One turn moves each row of this set onto another row. After a few examples, where does it send each row asked below?
J_138: [ -1   0   2   0   7 -21  -6 -23   3   0   9  -1]
J_123: [  7   0 -20 -10  19 -11 -15  -2 -23   9  24  15]
J_110: [  4  15 -21   3  17 -21   1 -18  -9  15  38  16]
J_906: [  0  19 -25 -11   5 -27 -19  -1  -8  14  23  10]
J_646: [  4   4 -16   2  24 -11   5 -16 -18   9  32  14]
J_899: [  6  -3   0  -8   3 -23 -18 -17   4  -2  10  -2]
J_415: [ -2   1  -2  -7   6 -23 -15 -18   3   1   4  -2]
J_911: [  9  10  -8   9   7 -18   5 -10 -11   9  37  18]
J_171: [ 10   8 -18  -7   2 -22 -20   5 -15  10  26  17]
J_100: [  0   7 -27 -15  21 -15 -16  -4 -18  12  21  10]
J_254: [ 12   7 -17   5  14 -18  -2 -13 -13  12  40  21]
J_213: [  4  -7   3  -3   3 -20 -13 -16  -1  -2   8   2]
J_509: [  0  20 -28  -4  17 -24  -7 -15  -7  17  32  13]
J_589: [  3  16 -30 -10  14 -25 -18  -8 -10  17  29  14]
J_617: [  3  -5   5   0   5 -19  -7 -21   0  -1  10   2]
J_352: [ -6  25 -23  -4   9 -27  -5 -10  -4  15  27   7]
J_113: [  2  -4   0  -7   4 -21 -17 -15   0  -1   5   1]
J_247: [ 15   3 -18  -1  11 -18 -13  -5 -17  12  36  22]
J_836: [  1   3  -1  -5   7 -25 -11 -23   8   0  11  -4]
J_881: [ -1  21 -15   6  10 -23   6 -16  -5  13  34  11]
J_724: [  2   1  -3  -8   5 -25 -16 -19   7  -1   9  -4]
J_464: [ 15   3  -9   3   2 -18  -9   0 -17   8  32  21]
J_392: [  8  -6   2  -5   3 -22 -14 -17   3  -3  12   1]
J_766: [ 10  -2 -15  -2  21  -9  -4  -8 -23   7  29  17]
J_308: [ -4  12 -22  -3  26 -13   3 -18 -14  11  28   8]
J_166: [  7  -4   4  -1   5 -21  -9 -21   5  -3  14   1]
J_323: [ -6  13 -27 -11  25 -16  -7 -13 -14  13  22   7]
J_819: [  3   0   2  -1   7 -23  -7 -24   7  -1  14  -2]
J_69: [ -4   2  -1  -4   7 -23 -10 -22   5   2   7  -2]
J_32: [ 11   8 -25  -8  11 -21 -20  -2 -15  14  30  19]

J_392 moves to J_166
J_415 moves to J_113
Now find these:
J_906 moves to J_171
J_247 moves to J_254
J_100 moves to J_123

